Read these off the grid that follows. Indices start at 0.
1) Find the bottom-right entry.
2) Find the entry directly below the largest entry.
3) Find the entry in row 2 and column 0.
4) Find the smallest entry.
5) Find the entry directly below the smallest entry.
6) Find the entry just left of 110.
7) Find the entry at row 1, column 0.
8) Find the entry in the top-left corner.
[[134 135 110 137 120 139 140 120 148 116]
 [133 129 119 133 124 135 137 120 144 121]
 [129 129 120 124 125 126 130 128 132 125]
 [130 126 122 120 125 121 129 129 128 128]
 [136 129 114 131 120 135 141 117 150 116]
 [125 137 121 121 128 123 120 135 120 131]
 [134 127 123 129 126 133 134 120 137 124]
 [137 127 115 133 119 137 144 114 152 114]
 [128 129 129 128 127 128 126 128 126 127]
 [136 125 119 125 117 131 137 117 141 115]
 [134 136 111 137 119 138 138 121 144 115]
 [127 133 123 122 128 123 123 133 122 131]]
1) 131
2) 126
3) 129
4) 110
5) 119
6) 135
7) 133
8) 134

Read these off the matrix that follows.
1) Report the 3rd entry on the diagonal from the top-right corner.
2) Report the top entry of the column that holds the largest entry.
3) Report the bottom-left entry.
4) Report the 4th entry in reading order.
5) Report the last entry, reading row by row.
6) Report the entry just left of 145.
7) Report the entry in the top-left corner.
8) Report the entry directly below the largest entry.
[[125 133 136 133 134 125 130 137 135 131 131 132 134 121]
 [125 128 134 124 113 126 136 137 121 120 123 145 129 129]
 [124 122 148 140 137 124 122 124 127 143 137 143 124 123]
 [127 142 110 116 106 125 130 139 129 109 112 118 135 134]]
1) 143
2) 136
3) 127
4) 133
5) 134
6) 123
7) 125
8) 110

X = [141 107 127 121 113 131 127 115 103 122 138 114]
Report the entry just right of 107.
Answer: 127
Report the entry just right of 141.
Answer: 107

m =
[[124 122 119 129 121 107 124 128 129 117 123 136 124 127 124]
 [120 129 119 121 134 107 121 121 118 132 121 135 128 138 119]
 [134 127 127 138 134 107 138 127 128 118 132 124 147 116 123]
 [121 124 121 138 135 107 134 121 127 119 125 128 147 118 117]
 [128 127 129 128 130 107 127 129 123 130 129 130 127 132 129]
 [119 116 124 157 146 107 132 115 124 120 137 134 145 122 126]
 [120 123 133 137 122 107 131 135 140 121 124 126 122 119 131]
 [135 131 123 105 113 107 123 122 124 144 132 120 123 136 127]
 [132 122 129 123 120 107 135 132 124 131 132 117 138 123 126]
 [120 120 121 127 128 107 125 111 122 140 135 123 136 132 126]
 [134 122 126 142 137 107 130 128 119 116 134 138 135 127 128]
 [122 122 115 118 119 107 122 109 126 139 132 124 132 131 123]
 [132 139 122 108 124 107 127 118 132 140 126 120 133 128 123]]
Counting starts at 0.
Report the bottom-right entry.
123
Report the entry in row 0 and column 1.
122
The entry just left of the smallest entry is 123
Report the entry in the bottom-left corner.
132
Report the entry at row 2, column 0.
134
Report the entry directly below the largest entry.
137
The entry in row 1 and column 0 -> 120
The entry at row 0, column 2 -> 119
Report the entry in row 0 and column 0.
124
The entry directly above the centre entry is 115
Report the entry just right of the smallest entry.
113
Report the entry in row 2 and column 1.
127
The top entry of the column that holds the largest entry is 129
The entry in row 1 and column 1: 129
Report the entry directly below the smallest entry.
123
The entry in the top-right corner: 124
Report the entry just right of the largest entry.
146
The entry in row 2 and column 2 is 127
The entry in row 1 and column 2: 119
Report the minimum.
105
The entry directly below 111 -> 128
Report the entry directly above the largest entry.
128
The bottom entry of the column that holds the smallest entry: 108
The entry just right of the centre entry is 140

Read these off the table that follows.
1) Find the smallest entry in the last row.
2) Find the third largest entry.
3) Find the last entry, reading row by row.
4) Find the 3rd entry on the diagonal from the top-right corner.
5) Find the first entry in the row that holds the smallest entry.
6) Find the entry in the top-left corner.
7) Find the entry directly above the smallest entry.
8) Find the entry just right of the smallest entry.
[[125 130 130 136 136 129]
 [127 128 127 141 124 124]
 [124 151 132 127 122 122]
 [128 130 130 126 130 130]
 [128 154 129 138 131 129]
 [133 107 129 142 121 128]]
1) 107
2) 142
3) 128
4) 127
5) 133
6) 125
7) 154
8) 129

grid = 113,134,116,115,136,115,135,134,135,137,113,102,114,135,111
Report the 3rd entry from the left.
Answer: 116
The largest entry: 137
The entry just right of the centre entry -> 135
Report the third entry from the right.
Answer: 114
